One turning vector, and how many ticks it has turned
The counts run from 0 to 758.
[-1.11  0.07 -1.99  3.77 -0.08 -0.82 -0.51  0.28 -1.75  0.85 -1.16 -1.28
 -1.13  0.45 -1.88  3.36  2.69 -1.48 -0.19 -0.55 -0.79 -0.72 -0.31 -1.44
  0.27  1.15  1.37 -0.50  0.89 -0.85  1.61 -1.24  0.23 -0.97  0.29 -1.39
 -3.04 -1.36 -0.24 -0.84 -0.01 -0.60 -0.62 -0.69  0.23  1.31 -1.44 -3.52
  1.77 -0.99 -0.29  0.44  0.14  0.79  0.68 -1.38  0.32 -0.03  0.55] => 553
[-0.99 -0.73 -0.18  1.98  0.47 -1.82  0.55  1.08 -2.23  1.20 -1.45  0.04
 -0.27  2.00 -2.59  1.23  2.04 -1.20 -0.27 -0.01 -0.52  0.32 -0.01 -2.54
  0.77  0.13  0.64  2.52  1.37 -1.54 -0.70  2.28  0.77 -0.10 -0.22 -1.76
 -0.77  0.39 -0.86 -0.32 -2.32  0.21 -1.75 -1.57 -0.31  2.30 -1.05 -1.30
  2.74  1.52  1.44 -0.24  0.05  0.23  1.13  0.76  1.36  2.34  0.81] => 504
[-2.28 -2.19 -0.43  2.35  0.25 -0.84 -0.04  1.87 -1.22  0.16 -1.74 -0.17
 -1.87 -0.73 -2.85  2.19  3.03  1.11 -1.50  0.57 -0.25 -1.05  0.57 -2.17
  0.86  1.79 -1.93  0.28 -0.30 -1.18 -0.04 -1.09 -0.03 -0.32 -0.30 -2.41
 -1.09  0.95  2.08 -1.63 -1.29  1.63 -0.81  1.16 -0.11  1.26  0.12 -2.82
  0.92  0.92  1.43 -1.89 -0.29 -0.33  1.00  1.25  0.75  2.59  0.80] => 419
[-1.76 -1.25 -1.11  2.29 -0.55 -1.72 -0.78  1.20 -2.08 -1.45 -0.02 -0.54
 -1.94 -0.13 -2.93  1.56  1.86  0.47 -2.84  0.55 -0.88 -0.08 -0.31 -0.24
 -0.47  1.58 -0.50 -0.71  0.75 -0.87 -0.29  0.34  0.57 -0.82 -0.06 -2.49
 -3.08  0.05  0.82 -1.81  0.41  2.91 -1.58  1.21  0.83  1.21  0.18 -1.03
  0.10  0.91  2.08 -1.08  1.95  1.03 -0.54  1.38 -0.70  1.43  0.35] => 686
[-2.36 -1.49 -3.09  3.54  0.21 -0.68 -1.45 -0.06 -0.36 -1.31 -0.32  0.00
 -1.73  0.48 -1.25  1.57  2.71  0.10 -1.66  0.06 -0.81 -1.49 -1.55 -1.58
  0.55  1.29 -1.22 -0.19  0.75 -0.58  0.77 -1.62 -0.75 -0.54 -0.55 -2.04
 -2.47  0.15  1.94 -1.70 -0.95  0.84 -0.71  1.42  0.18  0.73 -1.82 -1.86
  1.35 -0.73 -1.13 -0.30  0.45  0.24  0.35  0.98 -0.34  1.55  1.40] => 140
[-2.38 -0.89 -0.19  0.89 -0.51  0.47 -0.98  1.24 -2.30  1.10 -1.11 -1.13
  0.07  1.05 -1.54  0.77  1.41  1.17 -1.36  0.57 -0.33 -1.69 -1.24 -2.57
 -0.69  0.39 -0.39  1.48 -0.11 -0.46  1.02  1.37  1.60 -1.70 -1.78 -0.51
 -0.95 -0.61 -0.17  0.12 -0.64  0.60 -0.66  0.75 -0.17  2.32 -0.80 -1.56
  0.46  0.43  1.99 -0.99 -0.81 -1.20  2.18  1.15  2.27  5.43 -0.67] => 650
[-0.61 -0.10 -1.95  3.39  0.12 -0.60  0.65  0.36 -0.88  1.88 -2.97 -0.02
 -1.80 -0.24 -2.43  3.23  3.11 -0.21  0.55  0.40 -1.27 -0.28 -0.07 -2.37
  1.21  1.08  1.29  0.65  1.87 -0.25 -0.19 -0.01  0.34 -1.61  0.30 -3.27
 -1.30  0.00  0.65  0.83 -1.54 -0.01 -0.69  0.55 -0.26  2.25  0.32 -1.48
  2.50 -1.49  0.51  0.09  0.06  0.60  0.96 -1.92  0.75  1.17  0.06] => 5
[-2.03 -0.83 -0.87  2.29 -0.79 -1.74  0.64 -0.59  0.13 -0.28  0.30 -1.88
 -2.01  0.89 -0.49 -0.62  1.69  0.36 -2.68 -0.51 -0.83  0.09 -2.89 -1.13
 -0.97  0.46  0.51 -0.04  1.79 -0.95 -1.41  0.60  0.55 -0.73 -0.53 -3.74
 -2.10 -1.99  1.59 -1.27 -0.99 -0.23 -1.59 -0.16 -1.25  1.88  0.47  0.72
 -0.63 -1.22  0.44 -0.79  1.87 -0.20  0.18  1.38  0.18  2.08  2.42] => 125
[-0.93  0.79 -0.89  4.37  0.20 -1.47 -1.48  1.10 -1.23  1.49 -0.68 -1.98
 -0.96  0.80 -1.88  0.19  0.42 -1.11 -0.39 -1.31 -0.28 -1.04  0.91 -2.95
 -0.18  1.95  0.23  0.03  0.86 -0.38  1.61  1.79  1.54  0.05  0.72 -0.69
 -1.48  0.53  2.67  0.34 -1.72 -0.64 -1.17 -0.91  0.57 -0.48  0.45 -1.83
 -0.80  1.28  3.38  0.26  2.12 -0.76  1.63  1.53 -0.16  2.56  0.22] => 308
[-0.90 -0.24 -2.84  2.35 -0.57 -2.20 -0.65 -0.64 -2.26 -0.12 -1.67 -1.03
 -1.67 -1.11 -1.25  1.34  1.15  0.88 -2.62  1.10 -0.02  0.08 -1.01 -2.26
 -0.80  2.21 -0.36 -1.08  1.46  0.28  1.03  1.59  0.62 -0.12 -0.38 -1.77
 -2.27  0.37  3.30 -1.16  0.11  0.46 -1.50  1.77  1.98  1.16  1.08 -0.76
  0.32  0.28  2.02  1.43  0.17  2.65  0.69 -1.56  0.00  0.81 -0.42] => 481
[-0.27 -0.29 -0.66  1.85  0.55 -0.77 -0.67  1.58 -1.25  0.99  0.40 -0.47
  0.35 -0.27 -2.12  0.81  0.76  0.38 -2.16  1.46 -0.23 -0.34 -0.30 -4.31
 -0.78  2.42 -0.05 -1.08 -0.96 -1.22  2.49 -1.51  0.66 -0.71  0.04 -1.95
 -1.80  0.99  0.60 -1.50  0.44 -1.81 -1.26 -0.65  1.48  1.07  1.59 -1.75
 -0.10  1.30  3.50 -2.35 -0.81  0.36  0.92  0.44  1.82  2.42 -0.17] => 433
[-1.98 -1.43 -0.56  3.39  0.40 -1.07 -0.02  2.32 -1.31 -0.93 -1.48  0.92
  0.51  1.50 -1.61  1.36  1.39  0.36 -0.71  0.46  0.89 -0.75 -0.25 -3.41
  0.44  0.13 -0.15  0.30  1.59 -1.61  1.77 -0.01 -0.20 -1.81 -0.98 -2.12
 -1.78  1.41 -0.64 -1.34 -1.85  0.81 -1.14 -1.60 -1.42  1.72 -0.75  0.60
  0.65  1.87 -0.46 -1.00  0.34 -0.96  0.43  1.09  0.86  3.54 -0.01] => 95
[-2.22 -0.92 -0.71  2.36 -0.64  0.05 -0.60 -0.51 -1.72  1.63  1.49 -3.14
  0.15  1.00 -2.06  1.92  1.33  0.11 -1.09 -0.06 -1.19  0.02  0.85 -1.34
 -1.82 -0.02 -0.28  0.66  1.60 -1.15  0.62  2.49  0.66 -1.18 -0.51 -1.26
 -2.06  0.08 -0.97  1.00 -0.45  0.17 -2.11 -0.44 -0.69  2.52 -0.74 -1.88
  0.00  1.57  2.36 -0.32  0.34 -1.23  0.20  0.88  1.92  3.95 -0.63] => 180
[ 0.55 -0.66 -2.05  1.88  0.62 -0.16  0.04  0.50 -1.84  1.34 -1.44 -1.50
 -0.18  0.10 -1.82  0.92  1.09  0.07 -0.27  0.77 -0.23 -0.03 -1.04 -3.04
  0.16  0.88  1.98  0.82  1.16 -0.62  1.50  1.44 -0.06 -2.20  0.46 -1.54
 -1.61  0.61 -0.37  0.56 -0.45 -1.06 -0.70  0.46  1.13  2.62 -0.23 -0.79
  2.54 -0.19  2.35 -1.61 -0.54  0.90  1.26 -0.67  3.27  3.10 -2.30] => 569
[-0.88  0.47 -0.94  3.50 -1.15  0.29 -0.94  1.71 -0.65  0.99  0.02 -0.17
  0.80  1.29 -0.84  1.19  1.00 -1.71 -1.67 -0.89  0.29  0.96 -1.39 -2.92
 -2.55  0.93  1.55  0.21 -0.16 -1.47  0.35  1.19  2.26 -0.94 -1.05 -0.96
 -2.94 -0.33 -1.76 -0.77 -0.51 -1.00 -1.57 -2.13 -0.56  1.66 -1.14 -1.06
  1.55  2.20  1.60 -0.18  0.12 -0.36  0.84  1.25  1.20  3.36  1.27] => 36
[-0.57  1.22 -0.92  2.33 -0.74 -1.55 -0.42  1.37 -1.42 -0.29 -2.36 -1.96
 -0.16  0.15 -0.17  0.40 -0.57 -0.95 -1.37 -1.40 -0.39 -0.41 -3.46 -3.17
 -1.80  1.68  1.73  0.91 -0.31 -1.71  0.35 -0.61  1.79 -0.58 -0.23 -0.84
 -2.54 -0.68 -0.90 -0.36 -1.15 -0.31 -1.59 -0.53 -0.05  1.52 -0.28  0.03
  1.55 -1.80  1.91 -0.78  1.60  1.37  1.67  0.64  1.57  2.75  0.21] => 442
[-1.26  0.51 -2.63  2.80 -1.25 -0.14 -1.05 -1.20 -0.52  1.62  0.08 -2.42
 -0.23 -0.46 -0.31  0.64  0.63 -0.41 -1.14 -1.88 -0.86 -0.88 -0.98 -3.05
 -2.44  1.40  0.26 -0.22  0.63  0.85  0.63 -0.03  1.29 -0.32  0.88 -1.67
 -2.65 -0.34  3.25  0.08 -0.63 -2.05 -2.77  0.76  0.17  0.97  0.10 -1.28
 -1.43 -0.32  1.14  0.76  0.68 -1.30  0.55 -0.50  0.78  2.53  1.22] => 119
[-1.22 -0.75 -2.31  4.21 -2.52  0.18 -1.12 -0.70 -0.47  1.90  0.68 -1.38
 -1.60 -0.47 -1.18  0.13  1.06  0.05 -2.05 -0.48 -0.25  0.31  0.32 -3.07
 -1.63  0.77 -0.16 -1.24  1.43 -0.20  0.22  0.60  1.13  0.38 -0.09 -1.48
 -1.59 -0.12  3.14 -0.42  0.77 -0.31 -1.86  1.11  0.37  1.12  0.22 -2.14
 -0.86  1.56  2.66  1.08  0.78 -1.07  0.76  2.05  0.04  2.30  1.36] => 121
[ 0.29  1.32 -2.68  2.63  0.30  0.01 -0.91  0.32 -2.40  1.21 -0.05 -0.30
 -0.12  0.73 -1.63  0.50  0.33 -2.36 -0.60 -1.51 -0.26  1.09 -0.34 -3.42
 -1.48  0.34  0.65  1.68  0.29 -1.09  0.04  1.77  1.23 -0.64  0.77 -1.19
 -1.79  0.76 -0.14 -0.78 -2.66 -0.25 -2.96  0.93  0.77  0.98 -0.53  1.35
  2.84  1.01  2.83  1.11  1.17  1.01  1.08  0.58  1.31  2.33  0.38] => 583
[-0.81  0.43 -2.50  2.77 -0.94 -0.92 -1.28 -0.66  0.13 -0.32  1.11 -1.49
 -0.91  0.04 -0.96  0.39  0.18  0.48 -2.65 -0.27 -0.96  0.96 -1.61 -2.21
 -2.42  0.08 -1.31  0.10  1.59 -1.26  0.56  0.15  0.27  0.18 -1.37 -1.77
 -1.06  1.92  1.47 -0.33 -2.64  1.03 -2.45  0.26 -0.33  1.10  0.81  1.13
  0.30  1.36  1.91 -0.82  1.51  1.75  0.23  0.99 -0.67  3.78  0.74] => 390
[-1.89  0.47 -0.99  2.63 -2.32 -0.63  0.07  0.17 -1.07  1.40  1.64 -1.11
 -0.10  1.02 -2.21  3.05  1.33 -0.53 -0.75 -0.21 -0.89  0.66  0.08 -1.41
 -1.89 -0.11 -0.04 -0.83  1.07 -1.29  0.73 -0.15  1.84 -1.47 -0.84 -3.84
 -2.03  0.23 -2.64 -0.80 -0.72  0.66 -2.13 -1.80 -1.33  2.50 -0.16  0.09
  0.30  1.48  1.30  0.41  0.16 -0.20 -0.44 -0.81  0.51  2.26  1.01] => 599
[-1.67 -1.09 -1.59  1.55 -1.75 -2.35  1.32 -0.34 -1.05  0.07  0.43 -2.46
 -0.74 -1.03 -1.76  1.64  2.07  0.83 -2.40 -0.31 -0.99  1.30 -0.40 -1.16
 -1.56 -0.66  0.97  0.91  1.99 -1.03 -0.79 -0.08 -0.43  0.44  0.41 -2.43
 -1.18 -0.38  2.51 -0.41  0.48  1.03 -3.21 -0.42  0.24  2.50  0.29 -1.76
 -0.66  0.46  1.70 -1.61  0.61 -0.48 -0.03  0.06  1.07  1.92  0.94] => 404
[ 0.17  0.32 -1.87  1.79  0.12  0.60 -0.72 -0.23 -0.71  2.23  1.76 -2.30
 -0.46  0.77 -2.14  0.45  1.17  0.29 -2.16  0.52 -0.77 -0.02 -0.53 -2.57
 -1.40  0.76 -0.64  0.24  0.26 -1.28  1.66 -0.20  0.85 -1.54 -1.40 -1.61
 -0.43  1.43  1.05  0.02 -1.72 -1.38 -1.07  0.92  0.42  0.82  0.53 -0.31
  0.63  0.60  3.08 -3.08  0.04 -0.39  1.27  0.63  2.28  4.54 -0.45] => 245
[-1.37  0.56 -1.03  2.24 -1.85 -0.11 -0.10 -0.01 -0.90  0.74 -0.42 -2.85
 -0.47  1.38 -1.89  2.89  1.44 -0.04 -1.83  0.21 -0.68  0.71 -2.41 -0.31
 -1.25 -0.44  0.68  0.28  1.82 -1.74  0.95  0.26  0.74 -2.14 -2.64 -2.51
 -1.40  0.07 -1.92 -0.10 -1.33  1.38 -1.06 -0.16 -1.41  2.26 -0.51 -0.28
  1.64 -0.83  0.24 -1.28  1.18  0.48  1.58 -0.77  0.86  4.31 -0.37] => 51
[ 0.41 -0.28 -2.21  3.78  1.07 -1.32 -0.74  1.77  0.47 -0.05 -0.16  0.85
 -1.59  1.96 -2.91  0.25  2.39 -1.68 -1.67 -0.69 -0.57  0.21  0.00 -2.73
  0.47  1.44  0.28  1.44  0.59 -0.62  0.57  1.33  0.67 -1.27 -0.55 -1.97
 -1.05  0.82  1.42 -0.38 -1.31  0.11  0.03 -1.23  0.46  0.06 -1.07 -0.84
  1.78  0.84  2.31 -2.17  1.07 -0.55  1.28  1.85  0.25  2.38  1.44] => 641
[-0.74  2.16 -3.00  3.10 -0.76 -0.35 -0.95  0.26 -1.01  0.83 -1.49 -0.58
 -0.66  0.89 -0.37  0.52  0.23 -0.87 -0.42 -1.08  0.22 -0.17 -2.40 -4.09
 -1.64 -0.50  0.72  1.41  2.04 -0.48  0.79 -0.90  0.80  0.00 -1.40 -1.68
 -0.91  0.62  1.34 -0.67 -3.08 -0.92 -2.78  0.41 -0.73  1.11  0.70  1.63
  1.58 -0.44 -0.53  0.84  1.31  0.08  1.94 -0.06 -0.09  2.76  0.35] => 112
[-1.49 -0.99  0.12  1.74  0.66 -1.86  1.06  0.40 -1.28 -0.66 -1.12 -0.97
 -1.06 -0.65 -0.19  0.50  1.12  1.31 -2.51  2.27  0.05  0.14 -2.28 -2.45
 -0.02  1.12  0.46 -0.08  2.12 -2.87 -0.12  0.13 -1.34 -0.14 -0.31 -2.31
 -2.57  0.46  1.30 -2.89 -1.11  0.46 -3.03  0.81  0.20  2.82  0.74  0.36
  1.40  1.42 -0.28 -1.76  1.33  1.51  0.35  0.49  0.87  1.55 -0.16] => 485
[-0.32  1.88 -2.39  3.84 -1.13  0.66 -0.82 -0.11 -1.07  2.52 -1.12 -0.60
 -0.71  0.69 -0.45  0.10  0.50 -0.79  0.17 -0.44  0.52  0.08 -1.30 -4.29
 -1.32 -0.77  0.92  1.07  2.23 -0.98 -0.07 -0.20  0.41 -0.07 -0.70 -1.33
 -0.34  0.91  1.25 -0.19 -3.05 -0.93 -2.48  0.82 -0.64  1.34  0.34  0.60
  1.92  0.42  0.45  0.43  0.75 -0.51  1.94  0.82  0.99  2.62  0.19] => 113
[-1.26 -1.08 -1.05  2.94  1.23 -2.19  0.61  0.22 -0.93  0.07 -1.23 -0.43
 -2.22  0.25 -0.59 -0.02  1.53  0.79 -0.93  0.95 -0.57 -1.43 -0.63 -3.64
  1.04  1.95  0.10 -0.73  1.80 -1.26  0.19 -0.56 -0.10 -0.16  1.82 -3.88
 -1.95 -0.06  3.61 -2.29 -1.23 -1.45 -2.19  0.91  0.90  1.49  1.17  0.40
 -0.31 -0.35  1.30 -1.43  1.15  0.16  0.64  0.87  1.22 -0.06  0.91] => 624
[-1.81 -0.17 -2.29  1.03 -1.32 -2.54  0.91 -0.39 -0.90 -0.49 -2.05 -2.34
 -1.61 -0.71 -2.08  3.14  1.92  1.09 -1.77 -1.24 -1.20 -0.47 -1.72 -1.02
 -0.56  0.68 -1.37  0.70  0.64 -1.24  0.71 -2.59  0.18 -0.90 -0.96 -3.46
 -1.18  0.70  1.83 -1.30 -1.46  1.64 -1.75  0.21 -0.29  1.34  1.21 -0.85
 -0.31 -1.05  0.42 -0.76  0.56  0.37 -0.05 -1.51  0.54  2.38  0.46] => 608
[-2.11  0.22 -0.88  2.83 -0.16 -0.01 -0.47  0.07 -0.48 -0.48  0.64 -2.24
 -0.47 -0.12 -0.25  0.73  1.93  0.55 -2.79  0.38  0.18 -0.11 -1.64 -0.70
 -1.82  1.07  0.12 -0.81  1.78 -0.61  0.82  1.41  0.26 -1.52 -1.77 -1.16
 -3.94 -0.35  2.82 -2.09 -0.69 -0.19 -3.18  0.63  0.01  1.03  0.80 -0.05
 -1.76  1.49 -0.14 -1.09  2.04 -1.04  0.55 -0.03 -0.06  2.72  0.43] => 262
[ 0.11  1.84 -2.06  3.17  0.51 -2.27 -0.54  0.04 -1.34 -0.07  0.09 -1.07
  0.34  1.63 -0.48  0.41 -0.01 -2.23 -1.65 -1.10  0.08  0.19 -2.33 -2.64
 -1.15  1.06  0.76  0.70  0.63 -1.71  1.00  0.78  1.77 -1.13  0.38 -2.04
 -2.62  0.18  0.12 -1.62 -2.31 -1.35 -2.13 -1.07  0.18 -0.04  0.12  2.53
  1.25 -0.01  1.62  0.88  2.39  1.79  0.90 -0.31  0.82  1.23  0.82] => 581
[-1.07  0.36 -2.74  3.85 -0.50 -0.29 -0.02 -1.07  0.67  1.73 -0.56 -2.44
 -2.03  0.57 -0.29 -0.08  1.48 -0.05 -0.48 -1.53  0.53  0.18 -1.13 -2.85
 -0.04  0.47 -0.08 -0.33  2.71 -1.24  0.47 -0.69 -0.38  0.12 -0.31 -2.06
 -0.99  0.90  4.34 -1.79 -1.49 -1.20 -2.27  0.81 -0.54  0.43  0.33 -0.37
  0.48  0.33 -0.31 -0.54  1.49 -1.17  1.37  1.01  0.93  2.37  0.81] => 531
[-0.11  0.26 -2.44  4.38 -2.19 -0.31  0.66 -0.15  1.74  1.83 -0.45 -2.42
 -1.93 -0.61 -0.46  1.08  0.53 -0.69 -1.68 -1.40 -0.36  2.43 -0.93 -3.09
 -0.93  1.12  1.31 -1.04  2.55 -2.22 -0.13 -0.20  0.17 -0.07 -0.50 -1.97
 -1.38  0.18  1.00 -0.93  0.19 -0.25 -1.07 -1.15 -0.60  1.78  0.85 -1.28
  1.21  0.79  1.19 -0.13  1.21  0.65  0.35  0.91  0.81  1.81  1.11] => 533
[-2.39  0.61 -2.30  3.40 -2.94 -0.27 -0.76  0.68 -0.85  0.08 -1.43 -1.27
 -0.83  0.76 -1.12  2.93  1.69 -0.15 -0.77 -1.18 -0.43 -0.82 -2.04 -2.02
 -0.94 -0.44  1.03 -0.98  1.51 -0.42  1.28 -1.96  1.43 -2.25 -0.46 -2.71
 -2.84 -0.57 -0.49 -1.28 -0.10  0.22 -1.43 -0.52 -1.52  1.77 -0.83 -0.57
 -0.40 -1.61 -0.98  1.07  0.58 -0.67  0.26 -0.51  0.59  1.73  0.75] => 739
[-0.11  0.99 -1.89  2.77 -1.51 -0.01  0.78 -0.03 -0.51  2.16 -0.58 -0.95
 -0.83 -0.96 -1.05  1.92  0.53 -1.03 -0.92 -1.18 -0.73  1.55 -0.73 -2.82
 -2.33  0.53  1.22  0.13  1.04 -0.59 -1.46  1.18  1.72 -0.50  0.95 -3.20
 -1.88  0.33  0.36  0.30 -1.12  0.22 -2.95 -0.08 -0.12  2.84  1.15  1.11
  1.31  0.76  2.55  1.04  0.73  1.21 -0.06 -1.80  0.66  2.12  1.00] => 396
